One turn moves every row onto another: examples first, then more rows asked
rukek: [  7   0  -3   4  -4  -7 -27  -8  -3  -4  -2  13]
kanuf: [  1   5 -21  10   1   4  -5   6  -1 -16  -9   0]
lofan: [  2   2   4   7 -14   1 -27  -9  -1   1   4   7]
bis: [  5   2   3   3  -4  -9 -25  -8  -6  -4   5  11]
pegu: [-12  14   0   5  -7   6  -7   7   1 -18  -7  -4]
Lem: [  1   7   7   4 -17   4 -20 -10   4  -4   4   6]
Tav: [-11   6  -9   5  -5  -9  -2   5 -15 -15  -6  -1]
sope: [ -1   2  -1  -1 -18  -6 -21  -9  -2  -6  -8  12]
repov: [  5   3   6  12  -8   7   3   0 -22   0 -15  -4]
Mebo: [  8   0  -8   6 -16   5 -21 -10   6  -3  -4   9]
luto: [-1 21 -8 24 -6  8  1  2 -5  1 -5 -4]
Gafi: [  4   1  -1   7 -14   3 -29  -7   1   0  -1   9]
nupa: [ -7  20  -8  21 -12   2  -1   4 -10   1 -14  -2]
Vero: [-14   9   3   9  -9   0  -1   3 -11  -9   7  -9]
Kode: [  5   8  12   9  -1   7   1   1 -19  -5 -16  -2]
zis: [ -4  25  -4  18  -5   4  -3   6  -4  -6 -15   0]
zag: [ 10  -3  -8   2  -7 -10 -17 -11  -4  -5  -1  12]
favig: [  1  17  -9  22  -1  -5   3   2 -14   2  -4  -2]
Rataf: [  5  -1   1   8 -11  -2 -24 -10  -5   3   7   8]
Pato: [ -5  21  -5  16   0  -8   1   5 -13  -6 -13   3]
bazir: [  9   3  -1  14  -5  13   0   1 -16  -1 -19  -2]
nive: [ -5  23   1  21  -5   0   2   2 -10   0  -2  -5]
Bivo: [  1  19 -14  19  -1  -1  -1   5  -7  -5 -18   3]
Lalod: [  1   7   8   9  -7   8  -1   2 -20  -4 -21  -1]
sufez: [  4   3   8   0  -8 -11 -16 -11  -5  -7   6   9]
vumas: [  8   3   0  11  -3   5   1   2 -21  -3 -20   0]
Vam: [ 11   8   5  11   2  13  -1   2 -13  -6 -20  -1]
Lopat: [  3  23  -5  19   7  -3   2   5 -10  -6  -6   0]
Fude: [  7   8  11  11  -3  14  -1   2 -14  -4 -15  -5]
Daz: [ 12   0   0   6  -6  -1 -16 -12   2  -3  10   6]
sisag: [  1   2  -1   4 -14  -2 -28  -7  -1  -3  -5  12]
Sabe: [-1  8 -9 16 -4 14 -4  4  3 -9  4 -9]
meril: [  4   3   0   2  -7  -3 -29  -7   1  -6  -4  13]
nim: [  0   0 -18  15  -2  -1   1   2 -11  -7   5  -5]
rinu: [  9   6   2  -1  -4  -3 -21  -8   5 -12  -4  12]
pofa: [ 13   4   4  14   1  12   2   1 -16  -1 -14  -4]
kapat: [ -1  12  -1   7   7   2  -3   5  -2 -18   4  -5]
dafem: [  8   1   3   7  -4  -4 -24  -9  -3   0   8   8]
gegub: [-12   2 -16  12 -17   3  -4   4  -9  -8  -7  -4]
zuval: [  3  -3  -2   7 -19  -4 -15 -12  -5   2   7   6]

Lalod moves to bazir
Bivo moves to zis
Now find these:
kapat moves to Tav
bis moves to rukek
Daz moves to sufez

One turn moves every row onto another: examples first, then more rows asked
tibod: [ -6 -18   3  18   8  -7   6 -10   7   7 -21   4 -15   0   3  -4]
nobo: [  3   7   6  17   4  -5  -5   2  -2  14  -8  -7 -10   9  -9 -17]
Ref: [-14   5   2  -7  -3  -9  -4 -14   0   7  -6   6  -7  -6  14  -4]
vot: [ 11 -19  -5   8  -4   4  -3 -18  -2   5  -9   1   3   4   8   3]
nutam: [ -3   4   2  -5  -3  10  17   3  -2   2 -11  -7 -15   2  -7   0]
pip: [ -4 -20   1  20  11  -7  12  -4   2  11  -7   1 -19   4   6 -12]
tez: [ -8   2   8   2 -12  -3   1  -6  11   0 -12   8   5  12   2   1]
bab: [  2 -19  -8  -1   0  -4  -1   7  -3  11   5   3  -1 -11  -3 -11]
giga: [ -2   4   5   1   0 -13  -1 -12 -12   2 -14   6  -3  14   8 -12]
Bezom: [-12   5   1   5  -6  -1   1   1  11  12  14  -3  -7  -4   9  -3]
kome: [-13   0  -2   7  -2  -3   5  -4   8  11  14  -7 -11  -7  13  -2]
ger: [  0   7   3   1   2   7  14   0  -4   2 -12 -14 -13  -1  -7   3]
voza: [  5  -1  -8  18  -1  14   1   1  -9  16 -17  -3  -6  -4   9 -14]
rukit: [-16   1   4   5   1  -3   6   0   9  11  11  -5  -5 -10  11  -3]
dufod: [  6   8   5  17  -2  -6  -4   2  -1  12  -2  -6  -6  16  -5 -13]
rifek: [-10  -6   4   1 -13  -2   6  -9   9  -3 -16   9  -1  13   3  -1]
sor: [ 10 -18  -4   8   4  -9  -1   4 -10   6  -6  -1   6  -2  -6  -9]
ker: [ -2   4   3  -1   1   7  20   2  -5   1  -5 -12 -12   0  -2   2]
kegev: [  1 -19  -5  -2  -2  -5  -5   0   1   5 -12   6   6 -11  -5  -2]
Bot: [ -4   8  -1   1   2  -9  -6  -6 -10  15   3   1 -17   3   7 -19]
navun: [  5 -17 -11   4  -6   9  -7 -14   4  15   1   1  -8  -8   6   0]
famip: [  0  -7  -6  10  -8  15   9  -2  -6   7 -22   7   3   1  14  -9]
fatig: [  5   5   1  20   1  -6  -5  -2  -3  12  -8  -8 -14  14  -7 -13]
Tof: [-12 -20  -2  11   5  -2   8  -5  11  12 -10   8 -22  -3   5  -8]
deva: [ 15 -18  -9  10  -4   7  -3 -10  -6  13   2   0  -8   8   3 -10]
zuzin: [ -4  -5  -8  12  -2  14   8  -2  -4  13  -8  -2   0 -13  20  -5]
redek: [-10  -4   9   0  -9  -2   7  -4   8  -2 -17  11   3  12   1  -6]

deva moves to navun
Tof moves to tibod
voza moves to zuzin
Now find these:
ger moves to ker
kegev moves to sor
Bezom moves to tez
kome moves to rifek
Ref moves to giga
rukit moves to redek

One turn moves every row onto another: examples first, then more rows asked
mul: [  0 -10   4  -6   5   7   2  -9  -2  -5  -9  -9   3   0   2  -6   9  10
 -11  -7 -17 -14]
Gol: [ -5 -11   8   1   5 -11  -6  -2  -7  -4   9  17  -1   2   2  -5 -15   5
  -2  -7   9  -2]
gomi: [ -5  -5  -7  -7  11  -9  20  -2   3 -11  -8  -2   9  -9  10  -1  15   2
   2   9   5   4]
memi: [ -3  -8  -3 -12  19  12   7  -4   2  -7  -2  -8   4   0 -18  -2   7   7
  -9   3 -12 -15]
nom: [ -4  -8  -4 -12  18  10   8  -2   1  -7  -3  -8   5   1 -18  -1  11   6
 -11   2 -10 -13]
modur: [ -9 -11  -1  14  10 -13   1  -4 -13  -4   9  11   2  -9   0   1  -8  -4
   1  -7   7   0]
Divog: [  3   3 -14   2  20  -1   5   2 -11   6  -7   3  -5   2   1  18   0  10
   1 -10   4   5]
geki: [  4  10  -2 -13  12   0  17 -13   5 -18  12  -3   1   7   5  -7  -3   7
   7  -1 -10   0]
Nop: [ -9 -12  -2   3   1  -7 -10   1  -4 -10   6  12  -3  -3   0   1 -13   0
   3  -4  15   0]
reb: [  2   3  -4   5  17  -2 -19   2   0   1   5 -11  -1   5  -1  -7   5   0
   2  12 -13   4]
nid: [  5   1 -10  -8  18  -3  -2  -1  -8   5  -4   7  -6   4   3  14  -5  22
   1  -4   5   1]
kina: [ -3  -1  -6  -8  12  -9  20  -2  -1 -14  -8  -2   9  -6  13   0  14   2
   3  10   3   0]
pugez: [ -6   4  -2   7  11   1 -11   4   3   6   1 -14   2   6  -3  -1  -2   5
   5  19  -8   2]
dodaz: [ -4 -10   7  -2   6 -11  -5  -2 -10  -4   9  16  -1   4   4  -5 -15   6
  -5  -7   8  -5]
Komak: [  5  11  -3 -13  10  -1  18 -12   5 -19   8  -1   2   7   8  -7  -2   8
   7  -1  -7  -1]
deni: [-10  -4   1  12   2  -5   4  -6  -7  -5  13   9  -1   0  -6   2 -18  -1
   4  -9   8   1]
kul: [  1   0   4 -10  22  -5  19  -3   2  -5  -8   3   8  -1  17 -11  -1   5
   4   1  -9  -4]
tarav: [ -6  -4  -6  -7  14  -7  20   0   0 -12  -7  -4  10  -7  12   1  14   2
   3  11   4   2]
dor: [ -4  -9  -3 -14  19  11   7  -1   2  -6  -5  -8   6   0 -16  -1   9   7
 -10   4 -10 -14]
Zigi: [-14   8   1   5  15   5   0   1  10   9  11  -1  -3   0 -12   5  10  13
  -9   7  -2   4]
Tusot: [ -5 -10  11  -1   8  -9  -3   0  -8   1   8  17   0   4   3  -5 -16   6
  -2  -7   9  -2]
firu: [  1   5 -11 -11   2   1  15  -4  11 -22   0  -4   0   3   2  -1  10  -5
   4  -4   3  10]
bepaz: [ -4   5  -7  -8  12  -1 -17   4   6 -11  10   0  11 -11   2  -8  -4  15
 -13  -5  -7   5]
rimi: [ -2  -5   1  -3  -2   9   8 -15   2  -6  -1 -14   3   2  -6  -1   7  14
  -8  -5 -16 -11]
fel: [ -5   7   3  -2  20   8 -11   7   9   5   7   4  -7   7  -5  -3  11   4
 -12  -5  -6   3]
Kise: [ -4   5   4   3   6  -2  -6   6   1  10   3 -12   2  15  -4  -4   5   4
  -6  14  -4   7]
Bik: [  1   1   4 -11  23  -4  17  -3  -2  -8  -4   1   8   1  18 -10  -1   5
   5   3 -10  -6]
godul: [ -8   5  -3   6  26   4  -9  -2   9   6  12   1  -4  -7  -7   1   9  12
  -3   6 -10  -1]
Vulo: [ -3  -8  -5 -14  17  11   6  -4   2 -10  -2  -8   4   1 -18  -2   9   6
 -10   2 -10 -13]
dorig: [-10  -3  -1  12   2  -4   6  -6  -7  -6  15   6  -1   2  -7   4 -19  -1
   3  -9   7   0]
feti: [  2   4  -1   5  12  -7 -11   0  -3   5  10 -10   0  10  -5  -6  11   3
  -8  10  -9   8]
zudo: [ -3  -9  -3  -5  -4  13   1  -7   4 -10 -10 -15   1  -1  -3   1   9   6
  -7  -5 -10 -11]
Fako: [  2   4   2 -11  20  -5  20  -4  -1 -10  -5   2   8   1  18 -10   1   5
   5   2  -8  -6]
Res: [  1   6 -10 -11   4   0  17  -2   6 -24  -2  -5   2   3   5   1  10  -4
   4   0   4   5]
Depo: [-14   5  -2  -8   4   2  -5  11   6  -2   1  -2  16  -6   1  -3  -6  17
 -17   2   1   7]
rigig: [ -7 -11   0  13  12 -14   2  -3 -13  -1   9  11   3 -11   0   1  -5  -2
   1  -6   8   2]
peduv: [-13   9  -8   6  16   6  -2   6   3  -2   3  -7  17 -13   0  -3 -12   7
  -6  -5 -12   3]
kerok: [ -3 -12  -3   0   5   5   4 -11  -1  -7  -7 -14   5  -9  -1   1  14  10
  -7   0 -14 -14]
nazu: [ -8 -11  -3  14  13 -13   1  -4 -15  -3   8  10   3  -9   1   2  -7  -4
   0  -6   6  -3]
pav: [ -8  -2   1  10   3  -2   4  -6  -5  -4  15   7  -1   0  -8   3 -20   1
   7  -8   7   2]
Kubaf: [  6   1 -14  -9  14  -2  -4  -1  -6   1  -2   5  -9   3  -1  17  -1  20
   1  -5   8   5]
miko: [  5   6 -14   0  20   2   3  -2 -10   4  -3   3  -7   5  -1  16  -6  12
   3 -13   0   4]
tenib: [  5   8  -2 -13  11  -1  16 -14   9 -16   9   0   1   6   5  -9  -5   9
   9  -3 -10   0]
deza: [ -1   4 -10 -12   3   2  15  -2   7 -23   1  -7   1   5   3   0  11  -5
   2   1   4   9]
guda: [ -8 -13  -4   1   0  -6 -11   3  -4 -12   4   9  -2  -3   1   4 -11  -1
   2  -2  16  -1]
Tik: [ -9  11  -7   4  10   0   1   4  -1  -3   9  -5  14  -6  -5  -4   1   5
 -21 -12  -7  12]
Fuv: [-12   4   1   1  21  13 -11  13  12   6  -2   0  -3   0  -2   1   5   4
  -5   4  -4  -1]
mamiv: [ -7 -13  -4   1   1  -5 -12   4  -2 -12   5  10  -3  -5  -1   2  -9  -3
   5  -5  15   3]

miko moves to Kubaf
Tik moves to Depo
tenib moves to firu
Now find these:
Gol moves to deni
kina moves to Fako
rimi moves to zudo
nazu moves to dodaz
reb moves to feti
deza moves to tarav
Tusot moves to pav
fel moves to Zigi

One turn moves every row onto another: examples first, then more rows asked
rar: [  3   0  -5 -12  -8  -7  19   6  18  12   3  -7   0 -12  22   3   5   2]
tene: [  6   2  -1  -4  28   0  22  -2   9  11   6   0   9 -10  11  -1  11 -10]
mutiv: [ 0 -7 -3 -8  1 -5 31  3 24 15  8 -5 17  0  1 15 14 -8]
non: [  5  -1  -2  13  15   6   5  -6  12   1   4  -9  23 -14  12  19  -4  -9]
Num: [-12 -22  -6   6   9   5   6   2   9  10   1 -14  16   3  23   3 -13  -2]
Rorir: [-15 -21  -6   5  10   4   7   3  13  10   4 -17  18   4  21   2 -11  -1]
vimev: [ -5  -2  -6   1   0 -10  22   5   3  -8  13  -1   5  -8   2  17   5  -4]
bag: [  7   3  -2  -4  27   1  21   0   7  11   6   1   9 -11   8   1  10 -11]
soluv: [ 10  -3   1  -5  -5 -11  21   5  22   8   2 -11  -3 -13  19   7  -1  -5]
Ledam: [  7   2   0  -3  27  -1  22  -1   9  10   6   0   9 -10   9   1   9 -12]
Tife: [ -2   2 -10   5  12  11   3  -5   7   6   5  -5  26 -14  14  15   3  -2]
tova: [-11 -19  -9   1   8  -5   6   1  13  17  -9  -4   2  -3  -4   7 -11  -3]
sisun: [ 10 -13  -9  -7  -1   1  15  -5  25   6  15  -5  15  -6   9 -13   3 -12]
miri: [-10 -20 -10   4   7  11   1   6   1   7  -2 -14  14   0  15   4 -12  -3]
Pelop: [-12 -21  -5   4  10  -9   9  -1  18  19  -8  -5   2  -1   2   6 -13  -3]
maz: [-12  -3  -7  -2   0 -13  25   2   6  -2  17   1  10  -5  11  14   7   3]
mano: [ 15 -14  -7  -5  -1   2  14  -4  23   4  13  -6  14  -7   5 -11   1 -16]
tofo: [  4  -7  -1  -6   1  -4  30   5  22  12   6  -6  14  -2  -4  17  12 -12]
budeb: [ -6 -22  -2  11  10   4   5   6  11   3   0 -20  13   1  11   7 -16 -10]
Saf: [ 12 -12 -11  -8  -3   3  11  -3  20   4  13  -4  15  -7   4 -12   3 -12]
zur: [-15 -19 -10   0   8  -6   8   0  15  21  -7  -2   4  -1   1   4 -10   1]
gumi: [ 2 -5 -5 -9 -1 -1 28  5 18 13  7 -4 16 -2 -4 16 15 -8]
Buvo: [  9   1  -4  -9  -8  -4  16   9  12   6   0  -9  -4 -16  11   6   2  -5]
lipiv: [ -2  -1  -3  10  16   4   8 -10  16   9   8  -7  27 -11  23  15   0  -2]
sepo: [ -6  -5  -1   5   3 -16  27   0  11  -6  16  -2   7  -5  10  17   3  -4]
peve: [-12 -17 -12   2   6  11   0   9   2   6   0 -15  16   1  10   4 -10  -2]
bilo: [ -6 -22  -4  10  10   6   5   4   6   5  -1 -17  12   1  15   7 -17  -9]

tene moves to Ledam
soluv moves to Buvo
Now find these:
non moves to Tife
Pelop moves to tova
maz moves to sepo
tofo moves to gumi
peve moves to Rorir
Num moves to bilo
mano moves to Saf

